The rows of T fall into 4 groups, which share some directions, and each row is roughly a mix of its group's hidden directions.
T (148 x 11):
[[  3 -19  -6  26   2   5  27   6   2   6   3]
 [ 15   0   7   4   3 -11   7  20 -12  -9 -28]
 [  6 -16  -5  16  13 -14  27  10 -10   6  -1]
 [ -6   1  24  12   5 -12   1  14 -19 -21   8]
 [ -5 -28 -13   2  17  18   9  -5 -10  -9   6]
 [ -2  29   4   7 -10 -20  -2   5  16  14  -7]
 [-14  17   2 -11 -18  15 -17 -17   9  -1  -9]
 [ -2   5 -14 -11 -12   7 -29 -11  13  15  -7]
 [  5  -4 -12 -12  -7   1  25  -3 -22 -19 -10]
 [-32  15   1   7 -14   6 -10 -12  -8   7   6]
 [ -1 -33  -4  -7  17  13  -3  -2 -13  -9   8]
 [  3  -2 -22 -11   9  12 -18 -17   7  20   2]
 [ -6  19   0 -19  -5   9 -29 -15   6  -5   1]
 [ 10  17  10 -23   9  -6 -27   2   0   4  -5]
 [ -2 -10 -24 -26  -1  -4   5 -13 -16  -9  -1]
 [ 13  -6 -16 -24   3   7 -18 -11  18   3  -7]
 [  0  27   7   2 -17 -17  -8   5  15  15  -7]
 [ -5 -27  -8  -1  10  18   4 -10 -17 -11  13]
 [ 12  -9  -3  -8  -3   0  -2 -16 -14 -34  -5]
 [  7  -9   2   7   4   2  -1 -18 -11 -36   0]
 [  5 -25 -16   5   7  25  -8 -11  -8  -6   6]
 [ -1   6  24   8   8 -10 -24   6  14  15  10]
 [ -4 -19  15  17   5  -5   2  -6 -18 -17  18]
 [ -5   9  15   0  -9 -18  13  23 -14 -17  -2]
 [  8  -8  -1   2   3  -2   9 -18 -14 -33  -7]
 [ -7 -24  -2  -9  18  18   3  -6 -13 -16   9]
 [  2 -13 -19   6  -5  21  22 -13  -5   6 -13]
 [-12 -16 -21  19 -15  10  -3 -12  -4 -15   5]
 [ 11  -6 -28 -14  -3   0  13   1 -15 -18   5]
 [ -3  27   6  11 -12 -20  -8   6  10  15  -7]
 [  0   9  24   1  13 -13 -23  13  14   3   7]
 [ -9 -26  -5  17 -11  15   0 -15   5 -12  11]
 [ 15  18   1  20   1 -16 -18   4  11  14  -8]
 [ -6  20   8 -14 -11   5 -27 -11  12   4  -8]
 [ 10 -14   1 -10  -6  11 -36   3   0   1  -6]
 [  5  -4  -3  -1 -14  12  27  -8 -10   3 -26]
 [ -2  -5  20   1 -11 -12  21  12  -6 -24   3]
 [  3  -1 -18   8   5  29  12 -21   8  -1   5]
 [  5  -1   3  -4  -5 -23   7  20 -14 -26   2]
 [ -8   9  10 -12 -12  11 -28 -16  14   1  -3]
 [ -7   8   3  -5  11  -8  -4  19  15  31   3]
 [ 19   8  -7 -10   2 -13   1  23  -2  -8 -25]
 [  4  26   9  -2 -11 -20 -14   7  16  10  -7]
 [ -9  31  -4  -4 -12   3 -13  -3  12  14 -13]
 [  8 -15  -3  -2  -3  24 -30  -5   3   9  -5]
 [  0  16  21   3  -2 -14 -10  17  14  21   1]
 [ -9 -25   2  16 -13  10  20  -5   2 -14   9]
 [ -1   8  10  10   2 -18  10  23 -16 -21   2]
 [ -7   4   7  -8   9  -2 -11  18  12  32   5]
 [ 21  13   9 -16  14  -7 -19  15  -7   6  -9]
 [ -3  -9 -23   3  -6  15  22 -11 -15 -14  -1]
 [ -3  14   2  24 -12 -13  -7   9   1  24 -12]
 [ -7   0  12  13  25 -27  -5  13  -7   2   2]
 [ -4  -3  21   2   0 -16  -3  15 -15 -16  22]
 [ -4  28  -1  -6  -9   2 -24  -4  13  12 -10]
 [  2  -1  -8 -15  13  -8 -22  12  14  20  13]
 [ -1  -5  -8   4 -10  16  32  -4 -13   2 -17]
 [ 18 -13 -14  -2 -10  17  20  -8 -12  -2 -15]
 [ 12  12  10 -17   5   3 -20  18  -2  15 -17]
 [ -8  19  10 -14 -15  -3 -24 -14  10  -9   0]
 [ 10  -5 -12 -19 -20  19 -19  -7  12  -1  -2]
 [-15  -1   0 -10 -13  12  12 -18  18   7  20]
 [ 13  19   2  -9  10  -1 -12  13  -2  22 -20]
 [  8  21  -2   8  -7 -16 -17   8  19  15 -11]
 [-11   2  -8  -4  -3  10   4   9  12  37  -5]
 [  0  11  11 -11   3 -15 -22  18  13  17   9]
 [-12   9   4 -13 -12  10 -29 -15  12   5  -4]
 [ -3 -11 -17   0  -8  22  23  -8  -8  11 -14]
 [-12   1  -5  -3   6   6  -3   9  16  36  -2]
 [ -5  18  24  19   4 -17  -6   5  15  -2  -1]
 [  4 -21  -8  13   7  -1  28  15 -10  -5   9]
 [-21  -8   5   5   1   1 -15 -15 -19  -4  23]
 [  4  30  11  -3 -15 -12  -1   6  16   8 -12]
 [ -2  23  -8  14 -13 -12   0  -1  18  21  -4]
 [ 11  21  -2 -13  10  -7 -17  18  -1  18 -11]
 [  9 -15 -11  12  15   0  27  14 -14   1   3]
 [ 13  17   5 -16  12 -16 -20  10  -7  10 -12]
 [  1 -13 -29 -24   0   7   7  -9 -11  -6  -5]
 [ -4   1  17 -13  15 -23   9   4  -9 -17  15]
 [ -8   8  21 -15 -15  13 -18 -13  15  -1  -6]
 [  9  32   4   4  -5 -22  -5   5  14  -1  -5]
 [-14  19  15  -1 -10 -26  16  11  -3   5  -1]
 [ -4  24  -6 -15  -6   9 -29 -10   5   0  -5]
 [ -2 -31  -6  -8   6  22   3  -5 -14  -7   6]
 [ -6 -33  -8  -9  13  15   0  -5 -10  -6  11]
 [-21   1   7  -2   7 -23  17  20  -9  -6  -3]
 [ -9   8   9   7  -9 -20   1  19 -19 -20   7]
 [ -9  26   5 -15  -8   9 -16  -8  13  13 -11]
 [-21  10  13  20  -3   3   0   1  13  25   1]
 [  2 -29  -4  -9  20   8   0  -2 -11 -17  11]
 [ -8   6 -20   5   2  16   0 -16  -3  22 -20]
 [  6  -1  13  16   1 -17   6  21 -18 -18  -7]
 [  2   3   8  21  24 -26   6  10  -4   4   0]
 [ -2  13  10  24   4 -17  24   5 -13   4  -3]
 [  4  12  19   5  -1 -22  20  16 -11  -3 -10]
 [-16  21  14   9   4 -22  18   0   1   9   7]
 [  0 -12 -28  -8 -13  17  14 -12 -11   3  -4]
 [ -3   5 -15   0  -2  22  -6 -27  13   3  15]
 [-24  13   1 -20 -13   0 -15  -4  -3   7  17]
 [ 13  -2   3  27  12  -3 -15   7 -10  -4 -22]
 [ -1   0  -2  -3  11  -2 -20   5  22  30   6]
 [-16  24   1  -7 -21   9  -9 -16  10  -3  -7]
 [-13 -15  -5  13  -6  16  27  -7   6  -5  13]
 [ 14  -7  -4  23  22  -6  -3   6 -16 -13 -12]
 [  0   0  -3  16 -14   7  20 -16 -11 -23 -10]
 [ -6 -18  15   9 -23   4   8   9   8 -19  10]
 [ -2   6  -4   1  10  -7  -1   9  21  34  -5]
 [  0   5  -1 -14  13  -5  -4  26  11  26   4]
 [-11  -8  21 -12 -10   4 -12  -8   7   8  27]
 [  2   5  -6 -13  -6   1 -35  -3  17   4  10]
 [  1  -5  12  16 -15  12   6 -20 -14 -22  -6]
 [  7   2 -10 -21  -8  11 -12  -8  25  17  -6]
 [-15 -14   0   9 -21   1   9  -1   7 -22  20]
 [  6 -12 -17  -6  -8  16  25  -6 -18  -1 -11]
 [ 11 -25   1  10  11  -1  23  18 -11  -4   5]
 [  7  -1   6 -13  15  -4 -17  21  11  23   8]
 [  3 -32  -8 -16   9  14   2   2  -9 -13   4]
 [  0  -5  13   9  10 -14   7  11 -17 -25  16]
 [  2   3  13  -5   1 -21   6  26 -20 -11   8]
 [-11   6 -12  -8  10  -7  -9   7  23  27   1]
 [ -7  -5  16  -9  -4   8 -28 -10   7  12  19]
 [ -4  15   4 -16  -8  17 -16 -22   0 -17   0]
 [ 12 -22   3  18  14 -10  21  12  -2   9   5]
 [ 11   3   2  -6 -26  18  -8   5 -14 -16 -15]
 [ -4  13  10 -11  -8  12 -26 -13  13  10 -12]
 [  9 -13  -9 -30   0   5  11   1 -19  -2 -12]
 [  6 -17   1  27   9  -5  19  -2   6  18  -4]
 [ -8  -1  14  23 -17 -13  15  11 -10 -15   6]
 [  1  17   4 -14  -4   4 -34  -2   9  10  -9]
 [  7  19   5  19  -3 -18 -11  14   7  13 -17]
 [  3   0 -19  -6 -14   4  25  -3 -16 -19  -9]
 [  5  -5   0  10   6  -3  38  14 -10  -1  -2]
 [ 14   1 -11  10  17  -4   2   9 -17   0 -29]
 [ -7   5 -11  -6 -13  18   3 -17  20  18 -14]
 [ -3  -2  19  17   3 -14   9  16 -24 -12   4]
 [-11  -5  10  14   4 -11   6   4 -31 -18   4]
 [  2  -2 -11  -4   1  19  -5 -19  24  21  -1]
 [-18 -17  -3   8 -16  12  15 -13   2 -17  11]
 [ -1 -28  -5 -16  17  11   3  -4  -7 -16  12]
 [  4 -18 -16   0   7   9  14 -16 -22 -14   7]
 [ 10  14  11 -16   7 -15 -27  10   5  10  -3]
 [-11  -3  15  16  -1  -9  13   4 -18 -26   7]
 [ 10  -7  -9  -5  -5  14 -12 -13  20  24 -13]
 [-14   6  13   3   2 -18  31  12  -9   2  -3]
 [  0  30   5   6 -18 -15   1   2  13  13  -7]
 [ -4  -7  -4  23 -11  18  12 -23  -3 -11  -7]
 [-29  15   8 -18  -4   6  -4  -7  -7   6  16]
 [ 16  -1   4  11  17   0   1  10 -11  -6 -32]]
Here is one row of each group, with its name. Which group are the others in?
[-12 -21  -4  27 -14   0  17 -11   5  -1   0]	C
[ -1 -24  -1 -15   9  15  12  -1 -15 -20   6]	U
[ 14   5   2  -6   6 -13   5  23 -14  -8 -26]	H
[ -4  11  -5  -8  -2 -11 -10  16  16  30   7]	K

[-13   8   4  24  -1 -12  12  11 -22 -15   2]	H
[ -2  -7  25  11   6 -11   7  13 -24 -13   5]	H
[  5   2   5 -11   2  19 -13  -9  21  22 -15]	H
[ -7   2  15   8  13   2 -26   8  20  14  10]	K
[ 12  -4 -11   8  13  -6  27  18 -18  -5   2]	C
[  7 -13  -7  10  16 -16  25  16 -10   4   7]	C
[ -3 -33  -7   4  16  13   6  -3 -15  -1   7]	U
[ 22  -4   7  -8 -19  23  -2   0 -11 -12 -13]	U
[  2   5  26  21  -2   0 -22  -2  15   5   5]	K
[  5 -21   0  10   5  -8  23  25  -9   2   1]	C
